128 stands for zero in the data rows.
Here are some points:
array([150, 163, 112, 209, 179, 104, 158, 196,  99, 197, 143,  53,  45, 153, 170, 111])
array([ 82, 159, 135, 155, 195, 209, 160, 154,  85, 129, 180, 142, 143, 151, 115, 126])
array([138, 120, 111, 149, 169, 130, 117, 151, 112, 115,  94, 131, 153, 124, 158, 152])
array([130, 143, 111, 130, 255, 104, 178, 123,  90, 167, 148, 148,  82, 114, 136, 105])
array([122, 170, 116, 121,  92, 132, 172, 193, 121,  84, 142,  86, 132, 132, 187, 155])
array([132, 171, 140, 137, 130,  76,  75, 174, 148, 149, 105, 179, 154, 148, 141, 177])
array([172, 194, 155, 147, 121, 152, 147, 219,  50, 120, 125,  68,  64, 161, 153, 165])
array([147, 140,  80, 107, 121, 163, 132, 147,  80, 126, 164, 120, 114, 155, 158, 109])
array([ 86, 137,  90, 135, 167, 134, 109,  73, 147, 178, 132, 170, 134,  85, 115,  85])
array([100, 132,  82,  19, 200, 144, 118, 110, 115, 122, 141, 120, 195,  71, 117, 133])
array([ 93, 189, 144, 116, 106, 145,  61, 211, 107, 128,  55,  73, 134, 142, 140, 200])
array([115, 128,  98, 175,  71, 116,  86, 194,  82, 127,  47,  76, 140, 160, 190, 197])
array([105, 138,  74, 115,  76, 150,  92, 171,  84, 136, 123, 128, 121, 133, 142, 196])
array([103, 149, 177, 133,  92, 144, 112,  26, 149,  95, 106, 184, 206, 130,  92, 200])
array([102, 191, 134,  99, 124, 108,  76, 108, 189, 114,  98, 156, 165, 125, 151, 156])
array([ 74, 140,  86,  91, 255, 101, 151, 133,  37, 157, 243, 145,  62, 114, 102,  65])
array([123, 138, 114,  98,   5, 255,  89, 129, 179, 107, 102,  84, 182, 111,  96, 160])
array([112, 165, 130, 122, 121, 152, 164, 137, 157, 114, 105, 126, 156, 147,  90, 124])
array([173, 155,  87, 199, 136, 150, 139, 109, 171, 136,  35,  73, 162,  88, 206, 200])
array([137, 130, 130, 116,  64, 165, 131, 110, 165, 129, 126, 103, 180, 126, 142, 155])
array([136, 198,  82, 132, 209, 135, 128, 151, 173, 164, 102, 125, 134, 103,  93, 139])
array([139, 105, 112, 162, 152, 130, 153,  75, 162, 146, 103, 125, 117, 108, 128, 128])
array([147, 177,  79,  98, 169, 154, 119, 147, 178, 165, 162, 148, 206, 125, 122, 121])
array([137, 105, 159, 133, 107,  94, 118, 176,  75, 114, 141,  96,  48, 154, 104,  98])
array([145,  63, 137, 105,  55, 220, 116,  70, 149, 151, 102, 108, 115, 119,  88, 131])
array([139, 132, 144, 105, 155,  85, 146, 124, 124, 145, 116, 142,  70, 141, 137, 111])
array([161, 192, 141, 181, 100, 218, 105, 159,  44, 153, 141, 101, 124, 143, 115, 195])
array([132,  94, 144, 193,  83, 115, 117, 195,  46,  77,  66,  77,  70, 182, 167, 222])
array([121, 144, 119, 183, 156, 133, 159, 145,  84, 145, 116, 111,  22, 116, 119,  82])
array([152,  62, 178, 180,  29, 154,  80, 162, 121,  67,  98,  97, 121, 106, 119, 193])
array([ 94, 121,  70, 118, 210, 134, 205,  94, 140, 162, 213, 207,  82,  96,  51,   0])
array([147, 155, 123, 159,  76, 201, 123, 184,  77, 143, 122, 107,  84, 195, 129, 156])
array([ 88, 182, 155, 125, 116, 187, 105, 133, 100, 165,  92,  95,  70, 152,  67, 141])
array([118, 141, 100, 125, 120, 107, 157,  75, 203, 151,  96, 103, 147, 108, 113,  83])
array([ 79,  94,  97,  82,  84, 205, 133, 111, 126, 141, 189, 152, 129, 147,  62,  83])
array([ 86, 132, 136, 114,  89, 160,  89, 121, 157, 138,  76,  63, 149, 149, 154, 149])
array([104, 208,  94, 154, 187, 168, 148, 235, 127, 200, 142,  46, 108, 195, 147, 114])
array([183, 186,  99, 208, 143, 116, 125, 179, 136, 111, 155, 122, 115, 171, 192, 136])
array([179,  66, 145, 154, 118,  35, 171, 142,  81,  61, 167, 121, 153,  90, 242,  81])
array([138, 165, 102, 165, 141, 145,  98, 194, 181, 149, 101, 141, 193, 141, 116, 175])
array([ 83, 143,  97,  50, 137, 132, 103, 120, 132,  96, 134, 176, 221, 136, 130, 106])
array([ 77, 205, 124, 115, 145,  91, 103, 211, 105, 176, 121, 106, 108, 111, 144,  99])
array([137, 112, 130, 102, 131, 117, 122,  66, 197, 153, 119, 190, 179,  86,  72,  86])
array([104, 128, 103, 110, 192, 142, 201,  61, 143, 168, 162, 155,  95,  78,  49,  67])
array([ 89, 132, 111,  54, 147, 184,  83,  73, 138, 161, 198, 212, 181,  92,  52, 118])
array([115, 103, 197, 168,  60, 155, 124, 129, 190, 118,  60,  88, 166, 198, 147, 223])
array([128, 111, 105,  92, 125,  81, 122, 137, 139, 105, 150, 135, 155, 141, 141, 132])
array([122, 129, 119,  84,  72, 150,  87, 123, 122, 102, 188, 137, 176, 137,  92, 192])
array([109, 181, 139,  98, 134, 180, 125, 208, 122, 143, 150, 113, 140, 182, 105, 165])
array([190, 118,  93, 170, 180, 123, 173, 155, 167, 116, 144, 107, 136, 156, 130, 127])
array([118, 106, 146, 123,  44, 154, 112, 121, 104, 130,  59, 112,  87,  81, 157, 138])
array([119, 174, 107, 127, 143, 125, 142, 184, 160, 116, 177, 145, 115, 157, 106, 125])
array([161, 119, 127, 182, 154, 105, 146, 103, 142, 139, 154, 142, 129, 159, 101, 134])
array([114,  63, 141,  94,  89, 146, 107, 123,  69, 119,  89,  88, 142, 156, 150, 184])
array([ 70, 158, 162,  80,  74, 220, 136,  94, 158, 150, 101, 101, 180, 145, 104, 145])
array([151, 137, 110, 164, 180,  97, 100, 126, 137,  98, 152, 147, 152,  91, 174, 123])
array([153, 190,  85, 168, 126, 179, 118, 239, 108, 143, 121,  81, 141, 183, 166, 170])
array([138,  79, 155, 126, 140,  93, 101, 128,  71,  97,  79, 123, 103, 123, 164, 181])
array([135,  99,  89, 130,  96,  79, 107, 115, 179, 107, 105, 141, 202, 116, 115, 155])
array([141, 123, 130, 125, 187, 125, 162,  95, 116, 128, 179, 169,  46, 110,  72,  69])
array([133,  64, 132, 124,  62, 218, 133, 112,  80, 124, 118, 123, 100, 117, 107,  95])
array([189, 101, 113, 180,  23, 131, 156, 143, 102,  84, 102,  80, 150, 153, 213, 174])
array([134,  40, 121, 107, 107,  57, 114,  86, 137,  94, 144, 149, 147,  80, 140,  96])
array([197,  83,  60, 173, 140, 130, 184,  81,  84, 119, 191, 101,  93, 106, 131,  62])
array([155, 132,  87,  69, 106,  82, 124,  79, 219, 128, 110, 144, 166, 123, 120,  55])
array([120,  90, 117, 188, 152,  61, 195, 132,  73, 128, 121,  79,   9,  90, 136,  17])
array([188,  32, 172, 161, 108, 226,  66,  53, 118, 147, 100,  87, 141, 211,  88, 158])
array([158, 138, 102, 217, 179, 116, 173, 172, 143, 117,  74, 101,  99, 113, 117, 203])
array([192, 128,  81, 138, 237,  62, 144, 105, 197, 130, 228, 204, 191, 103, 130,  90])
array([129,  46, 183,  81,  29, 152, 113, 125,  51, 132, 112,  37, 102,  98, 130, 146])
array([108, 125, 132, 131, 118, 146, 116, 122, 122, 146, 145, 131, 116, 200,  76, 101])
array([ 90, 150, 130,  93, 108, 198, 102, 101, 127, 183, 139, 159, 132, 147,  95,  95])
array([115, 169, 142, 148, 163,  93,  85, 177, 140, 103, 127, 198, 115, 138, 103, 139])
array([103, 152, 105, 114, 105, 199,  52, 162, 167, 151, 127, 165, 253, 170, 129, 198])
array([ 93, 172, 150, 130, 135, 121, 134, 180,  45, 125,  89,  69,   0, 108, 148, 116])
array([ 85, 134, 139,  70, 190, 179, 130,   4, 176, 184, 159, 191, 147, 105,  39,  45])
array([149, 102, 156, 183, 107, 108, 134, 124,  84,  60, 154, 139,  77, 181,  89, 194])
array([142,  99, 216,  77,  53,  83,  85,  63, 190, 103,  86,  95, 162, 136, 143, 120])
array([103, 103, 130,  94,  37, 166, 104, 104, 128, 140,  71,  89, 151,  79, 161, 144])
array([125, 143, 203, 226, 120,  83, 175, 255,   0, 114, 106,   0,   0, 172, 154,  95])
array([187, 151,  54, 114, 162, 176, 118, 129, 147, 124, 151, 127, 168, 118,  63, 102])
array([141, 127, 114, 121, 154, 123, 107, 173, 138, 134, 156,  82, 164, 125, 177, 117])
array([158, 130, 109, 134, 168, 117, 155, 138, 150, 141, 120, 138, 118, 127, 164, 139])
array([170, 112, 138, 191, 155, 136, 159, 117, 142, 102, 178, 137,  99, 234, 117, 161])
array([114, 143, 141, 200,  84, 255, 149, 178, 122, 155, 192, 103,  83, 219,  62, 168])
array([102,  86, 130, 125,  62, 132, 111, 118, 110,  94, 156, 132, 172, 103, 145, 144])
Here are 40 more points, each followed by its number:
array([154, 171, 198,  90, 141,  94, 145, 139, 187, 133, 196,  88, 134, 246, 161,  19]) 0
array([134, 171, 135, 158, 132, 149, 205, 212, 127, 118, 165, 114,  79, 152, 161, 113]) 1
array([107, 146, 102, 117, 169,  96, 154,  66, 129, 127, 118, 157, 169,  80, 164,  71]) 2
array([116, 143, 149, 141, 150, 142, 126, 140, 152, 135, 147, 144, 123, 117, 114, 129]) 3
array([175,  90, 116,  92,  22, 191, 112, 125,  67,  76, 177,  60, 133, 115, 122, 103]) 4
array([128, 137,  78, 145, 189, 170, 145, 118, 164, 182, 156, 154, 110, 155,  81,  93]) 5
array([141, 126,  48,  76,  54, 197, 101,  96, 222, 135, 139, 187, 255, 123, 101, 181]) 6
array([128,  80, 136,  90,  42, 188, 111, 166, 132,  95, 123,  76, 119, 159, 133, 146]) 7
array([112, 123, 191, 152, 135, 154, 155, 141,  92, 102, 239, 146, 119, 194,  96, 169]) 8
array([141, 166, 159, 158, 138, 114,  93, 218,  70,  91, 148, 160, 113, 167, 124, 216]) 9
array([ 95, 160, 124, 115, 216, 126, 173, 109, 151, 194, 157, 212, 131, 129,  72, 103]) 10
array([ 80, 119, 137,  79, 195, 144, 141,  96, 142, 161, 102, 119, 153, 109,  90, 106]) 11
array([136, 165, 139, 114, 101, 118,  77, 166, 175, 106,  88,  95, 153, 152, 179, 157]) 12
array([139, 165, 140, 159,  71, 213, 115, 223, 101, 165, 114,  89, 120, 195, 143, 166]) 13
array([145, 115, 122, 125, 102, 115, 105, 124, 158, 117, 132, 140, 119, 142, 134, 142]) 14
array([ 96, 153, 137,  99, 114,  96, 136, 152,  88, 116, 121, 148,  98, 146,  91, 129]) 15
array([141, 136, 115, 150, 104, 161, 149, 140, 100, 149, 120,  83, 143, 156, 187, 155]) 16
array([127, 126, 178, 116, 145, 138, 140, 105, 144, 129, 143, 195,  87, 177,  50, 151]) 17
array([128,  62,  64,  89, 215,  91, 131,  72, 152, 164, 167, 146, 109,  95, 179,  39]) 18
array([151, 107, 194, 142,  45, 202,  78, 155, 125, 128,  88,  75, 115, 147, 148, 200]) 19
array([116,  99, 167, 143,  57, 107,  45, 186, 106, 101,  68, 105,  87,  86, 175, 215]) 20
array([ 78, 151, 228, 102, 112,  49, 134, 215,   0,  84, 129,  65,  24,  97, 166, 117]) 21
array([134, 101, 138, 169,  57, 162, 131, 142,  77, 128, 119, 105,  92, 127, 146, 154]) 22
array([114, 148, 137, 205, 187,  84, 106, 171, 124, 114, 148, 110,  80, 128, 123, 128]) 23
array([154, 114, 123, 163, 102,  85, 169,  26, 154, 116,  68, 127, 177,  87, 202, 143]) 24
array([103, 102, 126, 111,  87, 109, 101, 116, 116, 142,  86, 119, 161, 125, 131, 166]) 25
array([160, 101, 128, 132,  59, 171,  94, 145,  69, 105, 112, 100,  77, 197, 110, 165]) 26
array([134, 141,  96, 136,  54, 218,  76, 144, 147, 152,  82,  66, 142, 129, 171,  77]) 27
array([137, 139, 120, 124, 175, 156, 178,  76, 108, 190, 160, 149,  92, 188,  93,  83]) 28
array([167, 122, 134, 145, 149, 113,  95, 166, 104, 104, 158, 135, 146, 141, 146, 137]) 29
array([134, 156, 141, 197, 138, 123, 148, 207,  38, 112, 174,  82,  57, 177, 164, 111]) 30
array([111, 140, 204, 131,  90, 176, 118, 191,  89, 117,  65,  95, 104, 133, 138, 136]) 31
array([101, 113, 176, 169, 118, 114, 133, 118, 118, 106,  52, 111,  95,  66, 139, 132]) 32
array([ 61, 116, 181,  48,   9, 162,  62, 121,  69,  72, 126, 116, 148, 127, 105, 178]) 33
array([161,  98, 151, 136,  49, 166, 152, 102, 237, 118,  51, 112, 169, 186, 174, 205]) 34
array([ 91, 190, 146, 119, 146, 133, 129, 134, 158, 153, 119, 138, 143, 140, 143, 150]) 35
array([156,  83, 109, 100,  65, 157,  79,  79, 195,  90, 107, 173, 255, 120, 121, 146]) 36
array([ 93,  89, 129, 109,  98, 172, 135,  58, 194, 139,  83, 162, 149, 104,  82, 139]) 37
array([186, 160, 126, 127, 137, 177, 182, 129, 115, 152, 102, 119,  77, 173, 126, 121]) 38
array([143, 215, 103, 202, 108, 135, 149, 203, 151, 126,  87,  99, 136, 155, 170, 185]) 39
Which of these numbered points is nearest to each point below, looking only along the 6 directions in which the first points spread most? Its number follows each.
array([161,  72, 132, 157,  54, 194, 100, 148, 119, 112, 144, 120,  76, 148,  89, 190]) > 26
array([ 81, 143, 158, 141, 138,  93, 151,  76, 111, 152,  75, 126, 107, 122, 156, 130]) > 32
array([176, 102, 127, 224,  89, 108, 184, 233,  29, 118,  79,  17,   0, 174, 175, 125]) > 30
array([119, 174, 120, 160, 144, 155, 136, 205,  89, 182, 160, 134,  61, 197, 149, 112]) > 1
array([143, 119,  86,  71,  93, 237,  75,   9, 208, 122, 115, 202, 234, 132,  74, 179]) > 6
array([107,  84, 209, 158,   0, 143, 126, 141, 120, 122,   8,  85,  92, 183, 118, 192]) > 19
array([106, 244, 107, 128, 175, 114, 116, 177, 116, 160, 134,  99, 152, 106, 132,  99]) > 35
array([126, 144, 177,   0,  53,  98,  81, 101, 152, 116, 105, 127, 183, 184, 117, 142]) > 25
array([ 89, 165,  82,  58, 237, 132, 150,  87, 126, 190, 170, 225, 167, 129,  64, 100]) > 10
array([169, 117, 154, 161,  70,  90, 154,  46, 220,  88,  85, 111, 160,  89, 122, 140]) > 24
array([158, 181, 130,  93,  90, 210, 114, 197, 141, 106, 196, 159, 117, 211,  58, 148]) > 8
array([ 86, 135, 164,  95,  77, 190, 107, 140, 143, 126, 148, 152, 136, 185, 136, 175]) > 7
array([ 59, 142, 110,  92, 179, 131, 114,  70, 159, 199, 114, 152, 132,  75,  95,  69]) > 11
array([144, 169, 191, 124,  90,  92, 106, 125, 141,  66, 105, 192,  91, 173, 126, 124]) > 14
array([108, 174, 113, 124,  91, 137, 135, 192, 175, 122,  89, 105, 136, 101, 143, 208]) > 12
array([177,  89,  86, 106, 102, 129, 181,  69, 145, 143, 125, 146, 164, 139, 162, 104]) > 14
array([167, 151, 140, 192, 135,  74, 139, 210,  34, 110,  69,  78,  56, 102, 196, 183]) > 30
array([194, 176,  59, 230, 126, 136, 152, 194, 115, 150,  97,  49, 150, 150, 218, 190]) > 39
array([131, 155,  89, 131, 138, 173, 128, 123, 113, 160, 152, 151, 123, 127, 148, 102]) > 3
array([160, 118, 109, 132, 126,  46,  95,  77, 190, 133,  76, 131, 188, 116, 155,  85]) > 24
array([ 82, 137, 157,  66, 189, 110, 113,  72, 166, 195, 145, 138, 103, 104, 115,  54]) > 11
array([181,  97, 184, 180,  54, 154,  62, 135, 194, 113,  66,  88, 172, 113, 132, 214]) > 34
array([ 83, 183, 139,  72,  86, 173,  73, 110, 194, 157, 124, 191, 101, 136,  92, 101]) > 11
array([ 95, 138, 165, 125,  56, 175,  79, 200,  45, 109, 187,  90,  59, 159, 111, 170]) > 26
array([154,  60, 136, 107, 126, 167,  99,   7, 160, 192,  96,  90, 170, 159,  69, 116]) > 37
array([126, 147, 160, 125,  96, 150, 152, 182, 110, 129, 113, 116, 136, 155, 129, 156]) > 16
array([165, 131, 175, 128,  96, 126, 125,  98, 187, 107, 146, 130, 125, 134,  94, 131]) > 14
array([123, 191, 168,  85,  50, 177,  36, 204, 103, 129,  57,  82,  82, 113, 122, 178]) > 31
array([111, 166, 131, 124, 141, 118, 123, 157, 144, 136,  76, 169, 158, 148, 107, 168]) > 35
array([112,  99, 112,  98, 117, 185, 140,  79, 112, 140, 194, 178, 112, 116,  58, 100]) > 17
array([157, 125, 171, 182,  37, 154, 116,  83, 189,  88,  92, 144, 187, 171,  97, 236]) > 34
array([112, 115, 139, 130, 209, 147, 177, 114,  22, 182, 237, 107,  11, 109,  73,   2]) > 28
array([109, 109, 188,  91,  48, 172, 112, 146,  77,  79, 110, 130, 113, 106, 131, 178]) > 7
array([156, 166, 117, 180, 137, 138, 142, 188,  69,  92, 145, 150,  71, 186, 118, 143]) > 1
array([141,  94, 107, 112, 161, 145, 123, 109, 116, 187, 180, 150,  67, 133,  73,  45]) > 28
array([161, 143, 151, 143, 199, 156, 159, 175,  86, 129, 202,  81,  54, 148, 135, 106]) > 1
array([134,  44, 108, 109,  73, 109, 123,  58, 177, 147, 112, 158, 215,  97, 139, 163]) > 36
array([118, 126, 105, 105, 139, 173, 111, 163,  31,  96, 179,  96, 102,  92, 135,  68]) > 15
array([186, 126, 140, 170, 112, 104, 100, 176, 127,  98, 144, 106, 189, 160, 148, 151]) > 29
array([114, 149, 104, 138, 135, 174, 136, 104, 155, 151, 100, 161, 128, 156, 104, 147]) > 3
array([150, 116, 116, 115,  86, 155, 124,   0, 214, 115,  87, 181, 230, 115,  62,  91]) > 37
array([156, 141, 221, 250,  95, 127, 228, 255,  53, 103,  41,   5,   0, 198, 211, 214]) > 30
array([120,  82, 155,  90, 111, 142, 109,  64, 142, 155, 121, 145, 149, 110, 113, 101]) > 37
array([119,  88, 132, 116, 178, 150, 129,  57,  99, 199, 141, 134,  77, 130,  66,  85]) > 28
array([166, 169, 106, 206, 136, 100, 140, 197,  96, 118,  95, 121,  84,  76, 208, 141]) > 23
array([129, 127, 112, 135,  77,  38,  77, 199,  97,  91, 110,  43, 114, 131, 210, 115]) > 20
array([ 94,  82, 172, 154,  92, 130, 153, 115,  86, 111, 112, 138,  83, 163, 136, 176]) > 22
array([136, 105, 105, 154, 228, 106, 130, 124, 103, 116, 158, 133, 100,  99, 138,  94]) > 0
array([176,  56,  90, 156, 239,   0, 186,  58,  76,  86, 255, 192, 106,  94, 136,  57]) > 18
array([135, 154,  80, 132, 169, 184, 176, 180, 142, 128, 174, 109, 115, 141,  78, 129]) > 5
array([136, 150, 156, 202, 145, 135, 144, 204,  60, 132,  72,  60,  54, 154, 175, 168]) > 30
array([179, 177,  89, 145, 233,  93, 179, 127, 194, 167, 130,  85, 159, 151,  96, 159]) > 5
array([106, 134, 165,  90, 100, 126, 131, 151,  92, 161, 159, 113, 118, 144, 103,  98]) > 15
array([146, 136,  94, 106,  68, 176, 111, 171,  99, 121, 133, 100, 140, 131, 120, 145]) > 7
array([ 91, 129,  86, 137, 159,  76,  80, 113, 134, 142,  86, 148, 150,  44, 113, 117]) > 2
array([173,  33, 130, 122, 247,   0,  97,  31, 109,  93, 253, 177, 165,  53, 153,  63]) > 18
array([169, 142, 118, 136, 145, 118, 143, 137, 156, 157, 135, 155, 135, 140,  98, 164]) > 3
array([ 70, 148,  91,  36, 209, 137, 148,  66, 150, 199, 248, 172, 187, 119,  66,  56]) > 10
array([110, 128, 148, 205,  73, 208, 127, 185,  54, 127,  94, 124,  89, 144, 109, 183]) > 26
array([ 82, 155, 140, 167, 232,  75, 205, 186,   5, 145, 170,  63,   0,  76, 153,  62]) > 30
array([147, 153, 152, 141,  25, 139, 118, 179, 100,  71,  49,  74, 118, 118, 175, 194]) > 20
array([128, 115, 214, 100,  47, 167,  73, 120, 189,  90,  85,  97, 231, 162, 134, 244]) > 34
array([179,  30,  91, 117,  14, 177, 104,  84,  34, 105, 160,  67,  94, 126, 118, 109]) > 4
array([149,  94, 131, 141, 148,  73, 115, 100, 159, 108,  72, 128, 165,  75, 142, 164]) > 24
array([ 14, 112, 131,  85, 146, 179, 118, 121, 132, 166, 141, 178, 129,  86,  80, 157]) > 11
array([153, 133, 128, 122, 149, 126, 116, 110,  96, 112,  97,  99, 154, 134, 171, 134]) > 14
array([137,  53, 158,  95,  84, 128, 151,  70,  89,  75, 152, 162, 147, 145,  55, 158]) > 4
array([105,  34,  64, 126, 255,  97, 253,  39,  26, 130, 255, 159, 107, 109, 184,  71]) > 18
array([ 90, 186, 157, 173,  90, 185, 143, 186,  94, 154, 118,  88,  13, 195, 102, 162]) > 13
array([128,  85, 106, 137,  60, 109, 187, 146, 118, 108, 111, 114, 100,  52, 144, 134]) > 32
array([137, 178, 137, 204, 152, 166, 107, 216, 140, 128,  92,  79, 105, 171, 155, 205]) > 39
array([ 90, 157, 117, 130, 159, 198, 157, 143, 120, 173, 170, 138,  56, 124,  80,  82]) > 28
array([146, 141, 112, 159, 146, 128, 120, 163, 118, 157,  56,  64, 122,  54, 192, 139]) > 32
array([103, 159, 209, 120,  83, 211, 109, 192, 111, 140, 143,  91,  82, 188, 137, 151]) > 13
array([119,  85, 146, 101,  65, 136, 136,  89,  92, 112, 101, 105, 152, 119, 143, 115]) > 25
array([174, 172, 108, 211, 105, 142, 116, 207, 102, 144,  80,  64,  68, 155, 152, 157]) > 39
array([152, 132, 116,  85, 195,  92, 108, 118, 183, 147, 142, 158, 201, 105, 151, 111]) > 2
array([147, 135, 160, 184, 134,  65, 169, 149, 124, 119, 124, 110,  78, 110, 142, 172]) > 23
array([167,  53, 156, 164,  52, 168, 132, 153,  25,  70, 194, 119,  23,  90,  96, 113]) > 4
array([114, 206, 160,  25, 142,   0, 185, 134, 234, 112, 131, 125, 155, 103, 239,  54]) > 2
array([166, 103, 109, 147,  49, 209,  91, 134, 191, 126, 103,  93, 179, 156,  97, 199]) > 34
array([185, 113, 155, 134, 100, 183,  93, 190,  86, 114, 164, 120, 135, 207, 123, 166]) > 26
array([138, 174, 130, 166, 122, 195, 100, 171, 109, 169, 109,  97,  51, 118,  91, 130]) > 38
array([122, 127, 137, 150, 126,  74, 106,  78, 172, 105,  89, 125, 181,  68, 188, 175]) > 24
array([113, 221, 176, 167, 150, 111,  83, 111, 163, 146, 101, 117, 176, 128,  98, 130]) > 35
array([105, 140,  80,  61, 175, 197,  75, 102, 211, 161, 195, 178, 246, 135,  64, 122]) > 6
array([129, 143, 103, 146, 143, 128,  83, 179,  95, 109, 105, 155, 137, 163, 122, 147]) > 29
array([107, 117, 120,  99, 123, 102,  82, 112, 112, 131, 133, 147, 164,  80, 148, 158]) > 25
array([146, 183,  85,  94,  97, 152, 114, 170, 208, 123, 212, 177, 255, 140, 107, 139]) > 6
array([166,  93, 168, 132,  66, 186, 128, 124, 106,  96,  86,  87, 105, 162, 144,  88]) > 22
array([138, 187, 140, 154, 107, 108, 122, 156, 183, 120,  83, 121, 164, 123, 161, 175]) > 12
array([180,  99, 118, 150, 129, 139, 145, 103, 143, 123, 162, 177, 147, 161,  74, 144]) > 17
array([113, 109, 176, 114,  96, 183,  71,  69, 153, 132, 127, 106, 170,  96,  84, 156]) > 37
array([ 62, 185, 126,  91, 228, 132, 183, 109, 165, 184, 175, 185, 134,  87, 124,  79]) > 10
array([173, 130,  29, 202, 159,  83, 161,  99, 180, 101,  94, 119, 176, 111, 159, 153]) > 24
array([100, 119, 114, 162,  89, 124, 160, 148, 110,  90,  98, 116,  84,  86, 148, 160]) > 32
array([145,  44, 117, 135,  60, 174,  99,  94, 185, 121,  82, 106, 169,  97, 107, 143]) > 37
array([119, 198, 112, 136,  86, 167, 113, 225,  70, 129,  95, 113,  75,  76, 140, 150]) > 31
array([163, 103, 165,  95,  54, 100, 112, 120, 143,  79,  83, 113, 218, 174, 194, 137]) > 25
array([185,  75, 128, 116,  78, 129,  88, 108, 192,  90, 139, 134, 206, 149, 106, 154]) > 36
array([123, 111, 131, 136,  51, 105, 127, 155,  87, 138,  73,  88,  85, 126, 153, 114]) > 32
array([146, 111,  69,  85, 155,  77, 157,  88, 134, 155, 134, 130, 129,  76, 170,  83]) > 2
array([130, 174, 141, 152, 117, 170, 119, 247,  63, 103, 114,  81, 116, 188, 152, 163]) > 13
array([125, 104, 131, 149, 206,  52, 121, 161, 137, 140, 163, 173, 135, 120, 136, 132]) > 0
array([143, 132, 126, 158, 152,  67, 189, 158, 133, 117, 158, 139, 137, 168, 140, 164]) > 29
array([143, 123,  90, 127, 216,  53, 179,  92, 140, 128, 218, 167, 169,  93, 147,  45]) > 18
array([145, 133, 159, 125,   0, 227,  81, 162, 181,  79,   5,  43, 122, 165, 122, 242]) > 19
array([143, 103,  73, 156, 227,  81, 169, 125, 110, 138, 171, 149,  91,  47, 167,  43]) > 18
array([101, 139,  97, 112, 138, 116, 110, 102, 207, 137, 182, 219, 213, 135,  65, 139]) > 6
array([ 95, 163, 170,  90, 114, 137, 143, 102, 173, 138, 113, 150, 125, 145,  63, 104]) > 11
array([118, 120, 159, 164,  87, 132, 164, 169,  53, 118,  96, 108,  52, 143, 129, 153]) > 22
array([ 60, 121, 188,  94,  89, 188, 104, 110, 129, 145,  68,  83, 138, 143, 147, 165]) > 27
array([122,  94, 125, 138, 103, 117, 133, 150,  80, 101,  97, 131,  95, 104, 176, 129]) > 32
array([ 66, 155, 154,  66, 148,  96,  99, 106, 127, 127, 113, 142, 136,  98,  81, 126]) > 11
array([149, 154, 144, 121, 104, 182, 126, 131, 152, 132,  81,  96, 178, 135,  93, 164]) > 27
array([144, 112, 240,  91,   0, 153, 105, 136, 145,  73,  33, 101, 126, 202, 134, 211]) > 19
array([185, 142, 114, 177,  68, 206, 134, 182,  76,  98, 104,  41,  80, 176, 145, 164]) > 26
array([147,  86, 108, 107, 122,  60, 106, 107, 156, 116,  41, 120, 104, 148, 145, 114]) > 32
array([ 86,  79, 255, 122,   0, 175,  75,  97, 142,  67,  38,  86, 159, 156, 130, 238]) > 19
array([102, 164, 138, 167, 106, 193, 150, 175,  85, 202, 118, 101,  23, 150, 115,  83]) > 38
array([139, 108, 106, 126, 136, 106, 133, 110, 133, 165, 149,  99, 137,  92, 105, 119]) > 3
array([112, 115, 165, 121,  61, 131, 149, 111,  78,  80, 103, 115,  85, 113, 139, 161]) > 22
array([130, 183, 202,  96,  39, 137, 126, 232, 132, 115, 168,  33,  77, 255, 169,  99]) > 13
array([162, 101, 146, 122, 133,  60, 131, 187,  94,  97, 206, 152,  58, 192, 171, 111]) > 29
array([100, 138, 119, 112, 224, 131, 151,  73, 146, 203, 216, 202, 113, 100,  54,  54]) > 10
array([120, 124, 111,  87, 105, 143, 121, 146,  95, 110, 154, 118, 113, 107, 111,  80]) > 15
array([122, 120, 100,  45, 104, 255, 100,  25, 255, 166, 194, 166, 255,  96,  45,  97]) > 6
array([138, 170, 133,  78, 201,  58,  79, 118, 160, 120, 167, 178, 191,  91, 143,  90]) > 2
array([172, 121,  81, 102,  43, 184, 100, 139, 121, 118, 145, 117, 134, 228, 133, 170]) > 7
array([137, 215, 124, 108, 238,  64, 146,  91, 163, 171, 212, 161, 147, 180, 107, 118]) > 10
